In the data rows, zero lies at 4.5, halfway between 4 and 5.
Every row has a hidden score from 0 to 30. What is each row's score? 15 is about the middle. The score is a weighted sum of the row's numbers plus the product of two more (or one squared), each taken from its middle value.
[6. 4. 4. 5. 5. 5. 3. 5. 3. 4. 3. 5. 6. 4. 4. 4.]: 11
[2. 8. 9. 8. 3. 3. 4. 3. 3. 8. 0. 5. 6. 3. 6. 5.]: 18
[5. 3. 2. 1. 1. 4. 6. 5. 6. 3. 5. 6. 2. 4. 3. 3.]: 13
[6. 5. 5. 5. 4. 5. 6. 4. 5. 5. 4. 6. 5. 4. 3. 3.]: 19
[6. 3. 4. 4. 3. 5. 5. 5. 5. 4. 5. 5. 4. 4. 3. 3.]: 19
[4. 6. 8. 7. 4. 4. 4. 3. 3. 6. 2. 6. 6. 4. 4. 3.]: 20
[2. 5. 7. 9. 9. 4. 0. 5. 2. 6. 4. 0. 9. 5. 8. 9.]: 2
[2. 6. 6. 7. 7. 3. 1. 4. 2. 6. 1. 1. 9. 4. 8. 8.]: 7
[7. 5. 4. 4. 4. 5. 6. 5. 5. 4. 5. 7. 4. 5. 3. 2.]: 16
[6. 3. 3. 4. 4. 5. 6. 5. 4. 3. 5. 6. 5. 4. 3. 3.]: 13
[6. 5. 3. 2. 3. 5. 6. 5. 7. 3. 6. 5. 2. 4. 3. 4.]: 12
[7. 3. 2. 4. 3. 5. 6. 5. 5. 3. 4. 7. 3. 5. 3. 3.]: 15
[8. 3. 2. 3. 4. 5. 7. 5. 5. 3. 6. 7. 3. 5. 2. 2.]: 16
[5. 5. 5. 6. 4. 5. 4. 4. 5. 4. 5. 4. 5. 5. 5. 5.]: 11
[5. 5. 5. 5. 4. 4. 5. 5. 5. 5. 5. 5. 5. 4. 4. 4.]: 14
[6. 5. 5. 6. 4. 5. 6. 4. 4. 4. 4. 6. 4. 4. 4. 3.]: 11
[4. 4. 5. 4. 5. 5. 4. 5. 5. 4. 5. 3. 6. 5. 5. 5.]: 14
[6. 5. 5. 6. 3. 5. 6. 4. 3. 4. 4. 6. 5. 4. 4. 3.]: 10
[5. 4. 3. 5. 4. 4. 4. 5. 4. 4. 3. 5. 6. 4. 4. 5.]: 8
[7. 3. 3. 4. 3. 5. 6. 5. 5. 3. 5. 7. 3. 5. 2. 3.]: 24
[4. 4. 2. 2. 3. 5. 6. 5. 7. 4. 7. 4. 2. 5. 4. 5.]: 14
[4. 5. 5. 5. 6. 5. 4. 5. 3. 4. 5. 4. 6. 5. 5. 5.]: 10
[3. 5. 5. 6. 7. 4. 3. 4. 4. 5. 5. 4. 6. 5. 5. 6.]: 18
[5. 4. 3. 2. 2. 5. 6. 5. 6. 4. 7. 6. 2. 5. 3. 3.]: 21
[4. 4. 5. 6. 6. 5. 3. 4. 4. 5. 5. 4. 6. 5. 5. 6.]: 18
[4. 5. 5. 5. 5. 4. 3. 4. 3. 5. 2. 4. 7. 4. 5. 5.]: 15
[3. 4. 5. 6. 8. 5. 2. 4. 3. 5. 5. 2. 6. 5. 7. 7.]: 14
[3. 4. 5. 6. 7. 4. 2. 4. 4. 5. 5. 2. 6. 5. 6. 7.]: 12
[3. 5. 6. 6. 6. 4. 2. 5. 4. 5. 4. 2. 6. 5. 7. 7.]: 10
[6. 4. 5. 4. 4. 5. 6. 4. 4. 4. 6. 7. 3. 4. 3. 2.]: 19
[9. 4. 3. 5. 4. 6. 7. 4. 4. 3. 6. 8. 3. 5. 1. 1.]: 13
[5. 5. 4. 5. 3. 5. 5. 5. 5. 4. 6. 6. 3. 5. 3. 3.]: 17
[4. 3. 3. 4. 5. 5. 4. 5. 5. 4. 5. 4. 4. 5. 5. 6.]: 17
[5. 5. 4. 4. 5. 5. 4. 4. 5. 5. 5. 5. 4. 4. 4. 4.]: 15
[4. 5. 5. 5. 6. 4. 4. 5. 4. 5. 5. 4. 5. 4. 5. 5.]: 13
[3. 4. 6. 5. 6. 4. 3. 4. 4. 6. 3. 3. 5. 5. 6. 6.]: 25
[4. 5. 5. 6. 5. 4. 4. 4. 5. 5. 3. 4. 5. 5. 5. 5.]: 8
[3. 5. 5. 5. 6. 4. 3. 4. 4. 5. 4. 3. 6. 5. 6. 6.]: 14
[5. 4. 2. 2. 1. 4. 6. 5. 6. 3. 5. 6. 2. 4. 3. 3.]: 7
[7. 5. 5. 5. 4. 5. 6. 4. 4. 4. 4. 7. 4. 4. 3. 2.]: 14
[3. 4. 6. 6. 7. 4. 2. 4. 3. 5. 4. 2. 7. 5. 7. 7.]: 13
[4. 4. 4. 4. 5. 5. 4. 5. 5. 5. 5. 4. 5. 5. 5. 5.]: 19
[5. 4. 4. 4. 4. 5. 5. 5. 5. 4. 6. 5. 4. 5. 4. 4.]: 16
[5. 4. 3. 3. 3. 4. 6. 5. 6. 4. 7. 5. 2. 4. 3. 4.]: 13
[7. 3. 2. 1. 2. 5. 8. 5. 6. 3. 7. 7. 1. 5. 1. 2.]: 24
[7. 3. 2. 3. 3. 5. 6. 5. 5. 3. 5. 7. 3. 4. 2. 3.]: 18
[1. 6. 7. 6. 6. 4. 2. 3. 4. 6. 2. 3. 6. 5. 7. 7.]: 22
[4. 5. 5. 5. 6. 4. 4. 4. 4. 5. 5. 3. 5. 4. 5. 5.]: 12
[2. 6. 5. 7. 7. 3. 1. 4. 1. 5. 1. 2. 9. 3. 8. 8.]: 5
[5. 3. 2. 1. 3. 5. 6. 5. 6. 4. 6. 5. 2. 5. 3. 4.]: 25
[3. 4. 5. 6. 7. 5. 3. 4. 4. 5. 5. 3. 6. 5. 6. 6.]: 17
[7. 3. 2. 3. 2. 5. 7. 5. 6. 3. 6. 8. 2. 4. 2. 2.]: 16
[5. 4. 4. 5. 5. 5. 5. 5. 5. 5. 5. 4. 5. 5. 5. 5.]: 15
[5. 5. 5. 5. 5. 4. 4. 4. 4. 5. 4. 4. 5. 4. 4. 4.]: 10
[4. 4. 4. 3. 4. 5. 5. 5. 6. 5. 6. 4. 4. 5. 4. 5.]: 23
[3. 4. 6. 5. 7. 5. 3. 4. 4. 5. 4. 3. 6. 5. 7. 7.]: 23
[6. 5. 5. 5. 4. 5. 5. 4. 4. 5. 4. 6. 5. 4. 3. 3.]: 17
[4. 4. 2. 2. 3. 4. 5. 5. 7. 4. 7. 5. 2. 4. 4. 4.]: 6
[5. 5. 5. 5. 4. 5. 5. 5. 5. 4. 5. 5. 4. 4. 4. 4.]: 15
[5. 4. 4. 5. 5. 5. 5. 5. 5. 4. 5. 5. 4. 4. 4. 4.]: 13
[0. 7. 9. 6. 5. 2. 2. 3. 4. 9. 0. 2. 6. 4. 9. 8.]: 27
[5. 4. 2. 1. 1. 5. 7. 5. 6. 4. 5. 6. 2. 4. 3. 3.]: 19
[4. 5. 6. 5. 4. 4. 4. 4. 4. 5. 4. 5. 5. 4. 5. 4.]: 15
[6. 5. 4. 5. 4. 4. 5. 5. 5. 4. 5. 5. 4. 4. 4. 4.]: 8
[4. 5. 5. 5. 5. 5. 4. 4. 4. 5. 4. 4. 5. 5. 5. 4.]: 14
[3. 5. 6. 6. 7. 4. 3. 4. 4. 6. 3. 3. 6. 5. 7. 6.]: 17
[4. 5. 5. 6. 5. 4. 4. 4. 4. 5. 4. 5. 5. 4. 4. 4.]: 11
[5. 4. 2. 2. 3. 5. 6. 5. 6. 4. 6. 5. 2. 4. 3. 4.]: 17
[2. 5. 6. 5. 7. 4. 3. 4. 4. 5. 4. 2. 6. 5. 7. 7.]: 19
[6. 4. 3. 3. 3. 5. 7. 5. 6. 4. 6. 7. 2. 5. 2. 2.]: 20
[4. 4. 2. 1. 3. 4. 5. 5. 6. 4. 7. 4. 2. 4. 4. 5.]: 15
[4. 4. 4. 5. 5. 4. 3. 5. 3. 5. 3. 4. 7. 5. 5. 5.]: 14
[6. 4. 3. 4. 3. 5. 6. 5. 5. 3. 5. 6. 3. 5. 3. 3.]: 14
[4. 6. 8. 7. 4. 4. 4. 4. 3. 6. 2. 5. 6. 4. 5. 4.]: 19
[6. 5. 5. 5. 4. 4. 4. 4. 3. 4. 4. 6. 5. 4. 4. 4.]: 8
[2. 5. 6. 6. 9. 4. 1. 4. 3. 6. 3. 1. 7. 5. 8. 8.]: 19
[5. 3. 2. 4. 3. 4. 4. 5. 3. 4. 2. 6. 6. 4. 4. 4.]: 7
[6. 4. 3. 1. 2. 5. 7. 5. 7. 4. 6. 5. 2. 4. 3. 3.]: 19
[5. 6. 5. 5. 5. 5. 5. 4. 4. 5. 4. 5. 5. 4. 4. 4.]: 13
[6. 4. 5. 5. 4. 5. 6. 5. 5. 4. 6. 7. 3. 4. 3. 2.]: 20
[6. 4. 3. 2. 2. 5. 7. 5. 6. 4. 6. 6. 2. 4. 2. 3.]: 22
[1. 8. 8. 6. 4. 3. 2. 3. 4. 8. 0. 4. 6. 4. 7. 6.]: 21
[8. 3. 3. 5. 4. 5. 6. 5. 3. 2. 5. 7. 6. 4. 2. 2.]: 7
[8. 3. 2. 3. 4. 6. 6. 6. 4. 3. 6. 7. 5. 5. 2. 2.]: 17
[2. 7. 8. 7. 4. 3. 3. 3. 4. 7. 1. 4. 6. 4. 6. 5.]: 13
[5. 5. 6. 5. 4. 5. 5. 4. 4. 5. 4. 5. 4. 4. 4. 4.]: 18
[5. 3. 3. 4. 3. 4. 6. 5. 4. 4. 2. 5. 4. 4. 4. 4.]: 9
[3. 5. 6. 6. 5. 4. 3. 4. 3. 6. 2. 3. 5. 5. 6. 6.]: 18
[4. 4. 2. 2. 3. 5. 6. 5. 7. 4. 6. 5. 2. 4. 3. 4.]: 15
[6. 4. 3. 3. 3. 5. 6. 5. 5. 4. 5. 6. 3. 4. 3. 3.]: 18
[6. 3. 2. 4. 3. 5. 6. 5. 5. 3. 6. 7. 3. 5. 2. 2.]: 7
[4. 4. 5. 5. 5. 5. 4. 5. 5. 4. 5. 4. 5. 5. 5. 5.]: 16
[7. 4. 3. 4. 4. 5. 6. 5. 5. 4. 4. 6. 4. 4. 3. 3.]: 15
[8. 3. 2. 4. 4. 6. 6. 5. 5. 3. 5. 7. 5. 4. 2. 2.]: 13
[5. 5. 6. 5. 4. 5. 6. 4. 4. 5. 4. 6. 5. 4. 4. 3.]: 21
[4. 4. 4. 5. 6. 5. 4. 5. 5. 5. 5. 4. 5. 5. 5. 5.]: 15
[6. 5. 5. 5. 4. 4. 6. 5. 4. 5. 5. 6. 5. 4. 3. 3.]: 15
[3. 5. 4. 6. 5. 3. 2. 4. 1. 4. 1. 3. 9. 3. 7. 7.]: 2
[7. 4. 3. 3. 2. 5. 7. 5. 5. 4. 6. 6. 2. 5. 2. 2.]: 19
[5. 4. 5. 4. 5. 5. 5. 4. 4. 4. 5. 5. 5. 4. 4. 4.]: 19
[5. 4. 3. 1. 2. 4. 6. 5. 6. 3. 5. 5. 2. 5. 3. 3.]: 15
[4. 5. 6. 5. 5. 4. 4. 4. 4. 5. 3. 4. 6. 4. 5. 5.]: 17
[4. 5. 5. 5. 6. 5. 4. 4. 4. 4. 5. 3. 5. 5. 5. 5.]: 9
[5. 7. 8. 7. 3. 4. 5. 3. 3. 6. 2. 6. 6. 3. 4. 3.]: 13
[0. 4. 7. 6. 9. 4. 0. 5. 4. 7. 4. 0. 7. 6. 9. 9.]: 25
[4. 6. 6. 6. 5. 4. 4. 4. 5. 5. 4. 5. 4. 4. 5. 4.]: 9
[3. 5. 6. 5. 5. 4. 4. 4. 4. 5. 4. 5. 5. 5. 5. 5.]: 22
[5. 5. 5. 5. 4. 5. 6. 4. 3. 4. 5. 6. 5. 4. 3. 3.]: 16
[6. 4. 2. 2. 2. 5. 7. 5. 7. 3. 6. 5. 2. 4. 3. 4.]: 13
[5. 5. 4. 5. 6. 5. 4. 5. 4. 4. 6. 4. 5. 4. 5. 5.]: 3
[0. 8. 9. 7. 4. 2. 2. 3. 4. 8. 0. 3. 6. 3. 8. 7.]: 13
[5. 4. 3. 3. 3. 5. 7. 5. 7. 4. 6. 6. 2. 5. 3. 4.]: 20
[3. 5. 6. 6. 7. 4. 2. 4. 4. 5. 3. 2. 7. 5. 7. 7.]: 10
[6. 5. 5. 4. 4. 5. 4. 5. 4. 4. 4. 5. 4. 4. 4. 4.]: 9
[4. 4. 4. 4. 6. 5. 4. 5. 5. 4. 5. 2. 5. 6. 6. 6.]: 11
[3. 5. 6. 6. 6. 4. 3. 4. 5. 5. 4. 3. 5. 5. 6. 6.]: 11
[2. 7. 8. 7. 4. 3. 2. 3. 3. 7. 0. 3. 7. 4. 7. 6.]: 12
[4. 5. 5. 5. 5. 4. 4. 4. 4. 4. 4. 4. 5. 5. 5. 5.]: 10
[4. 3. 2. 1. 3. 5. 6. 5. 6. 4. 6. 4. 2. 5. 3. 4.]: 24
[7. 3. 2. 3. 2. 5. 6. 5. 4. 3. 5. 7. 3. 4. 2. 3.]: 19
[6. 4. 3. 2. 3. 5. 7. 5. 5. 4. 6. 6. 2. 4. 2. 3.]: 21
[5. 4. 4. 4. 4. 4. 5. 4. 5. 3. 5. 5. 4. 5. 4. 4.]: 9
[6. 4. 3. 3. 3. 5. 6. 5. 5. 4. 5. 6. 3. 4. 3. 3.]: 18
[7. 3. 2. 3. 3. 5. 6. 5. 5. 3. 5. 7. 3. 5. 2. 2.]: 16
[4. 5. 5. 5. 4. 4. 4. 4. 4. 5. 5. 5. 3. 5. 4. 4.]: 15
[5. 4. 5. 5. 5. 5. 4. 5. 4. 4. 5. 5. 6. 4. 5. 5.]: 15
[8. 3. 4. 5. 4. 6. 7. 5. 4. 3. 7. 8. 4. 4. 2. 1.]: 18
[7. 3. 3. 5. 4. 6. 7. 5. 5. 3. 5. 7. 4. 5. 2. 2.]: 15
[5. 4. 4. 5. 4. 5. 5. 5. 4. 5. 5. 6. 4. 5. 4. 4.]: 22
[5. 5. 3. 2. 2. 5. 6. 5. 6. 4. 7. 5. 2. 5. 3. 4.]: 16
[5. 4. 4. 4. 5. 5. 5. 5. 5. 4. 6. 4. 4. 4. 5. 4.]: 9
[6. 4. 3. 4. 3. 5. 6. 5. 5. 4. 5. 6. 4. 4. 3. 3.]: 13
[6. 4. 5. 5. 4. 5. 5. 4. 5. 4. 5. 5. 4. 5. 4. 4.]: 18
[5. 5. 3. 2. 3. 4. 6. 5. 6. 4. 7. 5. 2. 4. 3. 4.]: 12
[2. 5. 6. 7. 8. 4. 2. 4. 4. 6. 3. 1. 6. 5. 8. 8.]: 11
[4. 5. 5. 6. 7. 4. 3. 4. 4. 5. 4. 3. 6. 4. 6. 6.]: 9
[6. 3. 1. 0. 2. 4. 6. 5. 7. 3. 5. 6. 2. 4. 3. 4.]: 18
[4. 5. 5. 5. 5. 4. 4. 5. 5. 5. 5. 4. 5. 5. 5. 5.]: 13
[5. 3. 2. 1. 1. 4. 6. 5. 6. 3. 6. 6. 2. 4. 3. 3.]: 13
[5. 5. 4. 5. 6. 4. 4. 5. 4. 4. 4. 4. 5. 5. 5. 5.]: 6
[8. 4. 4. 5. 4. 6. 6. 5. 3. 3. 7. 8. 4. 4. 2. 2.]: 11
[5. 5. 5. 5. 4. 5. 5. 5. 4. 4. 4. 5. 4. 4. 4. 4.]: 15
[5. 4. 3. 2. 2. 4. 6. 5. 6. 4. 6. 5. 3. 4. 3. 3.]: 12
[6. 5. 4. 4. 4. 5. 6. 4. 4. 4. 6. 7. 4. 5. 3. 2.]: 15
[4. 4. 4. 3. 5. 5. 5. 5. 5. 4. 5. 4. 4. 5. 5. 5.]: 20
[5. 5. 5. 5. 4. 5. 5. 4. 5. 4. 5. 5. 5. 4. 4. 4.]: 11
[6. 4. 3. 4. 4. 5. 5. 5. 5. 4. 5. 6. 4. 5. 3. 4.]: 19
[6. 4. 3. 4. 4. 5. 5. 5. 5. 3. 4. 6. 4. 5. 3. 4.]: 17
[3. 6. 6. 6. 4. 4. 4. 4. 4. 6. 3. 4. 5. 5. 6. 5.]: 12
[6. 5. 5. 5. 4. 5. 6. 5. 4. 5. 5. 6. 4. 4. 3. 3.]: 18
[3. 4. 5. 6. 7. 4. 3. 5. 4. 5. 5. 3. 5. 5. 6. 6.]: 12
[3. 5. 5. 6. 7. 4. 3. 4. 4. 5. 4. 3. 6. 5. 6. 6.]: 12
